Each path below is one point turned by a fixed rotation once a step. After each direction that follows a path, write how fast that rotation turns it, in degrees a step (0 if it stays still).
Each turn is a multiple of 5 degrees from 10 to 175, or 0.
Each row of a path follows its step; steps can be skipped.

step 0: [ 17   4   4  -5  -6 -21  -2 -10  21  -3   9 -21   6 -10   4   0 -24  -5
  12  -6  -6   8   6  -2 -10   8]
step 1: [ -5  10  -1  -9 -11  -6   2  12   5  -3  16 -14  -1  10 -16   1   5 -12
 -15   9   1   0  26 -14 -18  -5]
step 2: [ -1  -8 -11 -16  13   4  -5  18 -19  18  -2  -1  -2 -14   7  -1   4  -8
   7  -8   4  13  15 -12 -18   5]
step 3: [ 14  13  -8 -21   2   2  -1  -1  -4  -3 -18  20 -10   4  -1  11 -15  -7
  -4  -6  -4  14  18   1  15   7]
step 4: [ 24   5 -15   6   6  14  -4  -9   8  15  -4   0  -3  17 -21  -7   5  -9
  11 -11 -13  -2   6   5  -4 -11]
step 5: [  9  -4  -4  -6  13  -8  -6  13  33   6   8  -7  -6  -6  -5  -3 -26  -2
   8  -6   3   2 -12  -1  -7  -8]
step 6: [ -9   7 -11 -17 -17  -3   2   8  19  -2  -4  -9 -12  10   6  -2  -1 -13
 -15  15 -10   1  -1   3 -27   2]
step 7: [ -5 -17 -23 -19  -9   8   7  10 -10   1   0  -6   4   6  15  -6   5 -18
  14 -10  13   1   7 -11  -5  -8]
step 8: [ 18  -3  -1 -28  11  10   3  -4 -10  -3  -6  14  -3  19   4  11 -17   5
   0   2  17  -5   6   1  -1  14]
step 9: [ 17  16 -16  -5  13   5   2 -23   2   9 -12   8   0   5 -10   2   5  -5
   5  10  -6 -15  -7 -17  -6 -14]
Directions:
[  3  -3  -1  -2  -1   3   3   2   1  -1  -2  -3   0  -7   1   1 -10  12
  -1   0   3   3   0   1   0   6]  135
[ -3   0   2   2   2   3   1   7  -3   4   3  -1   2   6  -3  -3  -1   4
  -2 -13   6  -1  -2   0  -3  -3]  125
[-1  5  0 -1  8  5 -5 -3 -3  5 -5  1 -6 -5 -2 -2 -2  2 -2 -1 -3 -5  4  4
  6 -6]  60
[ 6 -2 -4 -1 -2  5  1  0 -4  3 -3 -7  7 -3 -1  0  9  3 -3  2 -4  2 -4  1
 -3 -7]  145

step 0: [  3   0   0   8  20   0   0 -10 -18 -20  19   2  -4   0 -17  11   1 -13
   4   1  -5  -2  -3   0  -5  -7]
step 1: [  6  10   9  -3   3  -9  10  -3 -15  -2  -1   2  -5  16   2   5 -10 -20
  -1  19  -4   5   4  -4 -12 -18]
step 2: [ -9   9   1   6 -13 -18   0 -11  -3 -13  -1   5 -16 -13   3  10 -14 -14
  -4   4  11  -8   9  -3  -6  -5]
step 3: [ -1  10   6  -3   5   5  -4 -10 -12  -4  14   6   7 -15   0   2 -25  13
   0   6  10  -6   7 -10 -16  -9]
step 4: [ -5  18   0   2  -1   8  -2 -13   2  -9   4   2   0   4  22 -16  -7  -4
  12   0 -10  -8   0 -11 -18  -8]
step 5: [ -4   6 -15   3  11  -8 -14 -14 -14 -17   4   1  -7 -10  -3 -10   0 -12
   2 -15  -4   1  -6   4 -17   0]
step 6: [ 19   4   0  -9  16 -14 -14   4 -10 -11   8  -1   8   5  -2  -8  -6  -9
   1  10  -6   9  11  -3 -12 -14]
step 7: [  5   1  -1  14   6 -16  -5  -5   7 -19   6  -1 -14   1   5   1  -2 -19
   6  14  -1  -9   8 -13   7 -11]
step 8: [  0   4   7  10  18  -2   8 -14 -15  -8  10  10 -10  -3 -16   9 -22  -4
   2   2   4  -5  -2  -8   2  -7]
step 9: [  0  22  12  -2  -5  -3  12  -9  -3   0   3   7   1  16   1  -3 -18  -9
  -1   8  -3 -11   5   1 -18 -13]
Directions:
[ 3 -3  0  1 -1 -4  4  4 -3  1 -4 -2 -6 -5 -4  4 -4 -4  0 10 -5  4  1 -6
  4  2]  60
[ -7  -4  -2   5  -1  -1   0   0   0  -1  -4   0   0  -1   7  -1   1 -10
  -2  -5   0  -7   6  -2   4   4]  135
[ 3  1  6  3  0 -1  3 -2 -1  4  6  3 -3  8 -4  8  3 -5 -2  2  3 -6  2  5
  3  2]  45
[ 4 -3  2  0  4 -2 -1 -2  6 -2  6 -4 -1 -3  8  3 -4  6  0  3  7  0  5 -3
  5  4]  85
[-9  3  6 -6 -2  3  0  1  4 -3 -1 -2 -4  2 -4 -2 -5  0 -9  1  5  0 -2 -4
  3 -3]  55

step 0: [ 12 -21  11   1  19  -5 -17  -8  10  -2   0  -6  -2  10   7  -6  -7  14
   4  11   8  -7 -12  -3   9   1]
step 1: [  6   4  -3   2   0  11 -13 -11   8  -1  -3   1   2  -4  20  -8   3   4
 -22  23  -4  11   3 -10   6  -8]
step 2: [-10  -4  15   5  -3  -5 -11   5  -2   0   7 -26  -8   7  -1 -10  15   7
 -19   3  -4   7   2 -11  10   4]
step 3: [ -7 -19   6  -7  10   3 -30   3  15  -4 -10   1  -8   5  10  -2   8   5
   5   1  11   5  -4   1   7   7]
step 4: [  0 -13   0  -3   7  -1  -5 -10   7   5  -4  -1  14   2  16 -11  -8  16
 -21  16   6  -5  13  -8  11  -3]
step 5: [  1  -5  12   6 -12  -2 -13   0   2 -13   2 -15  -2   9   4  -4  -2  14
 -12  10 -18  22  -3  -9   8  -1]
step 6: [  5 -12  15   4  16   9 -14  -3   9   5  -1 -16 -21  11   6  -2   9   3
   1  10  12   0  -6  -3  14   1]
step 7: [  0  -5  -7   4   9   0 -23   0  12   0  -5   4   7  -6  15 -22  10   4
 -13  14   8   5  11  -9  -3  -2]
step 8: [-17 -11   7  -6  -5  -3 -16  -8  -6  -7   9 -15   5   5   5  -4   1  16
 -24  -3  -8   0  -3 -10  12  -2]
step 9: [  5 -16  18  -6   0   1 -11   4  18  -1 -14  -3  -5  15   8   6   8   7
   0  13   0  10  -8  -2  16  12]
Directions:
[  1   2   5  -3   0   1  -4   1  -1  -3   3 -11   5  -1   3  -5  -3   0
   3  -6  -6  -1  -1   8  -3   0]  125
[  0  -8   2  -1  -5  -1   5   3   2   0  -3   1   3   4   2   4 -11   7
   4  -1   1   3   6   2   2   0]  70
[ 0 -4 -1  0 -3  2  2 -2 -2 -3  6  7  8  0  7 -2 -1  0 -1  0 -6 -5 -8 -4
  3 -4]  100
[ 8 -3  5 -7  5  5 -2  0  5  5 -4  5 -4 -3  4  1 -1 -3  5  1 -2 -7  2  1
  0  2]  120
[ 0  2 -9 -2  1  6  1  3  3  2 -2 -4  8  2 -2 -3  1 -6  2  7  0  0  2  4
  9  0]  125
[-3 -6  4  6  9  2  4  1  1  0  2  4  3  2  2 -3  5  0  5 -1  6  5 -4  6
 -2  3]  110
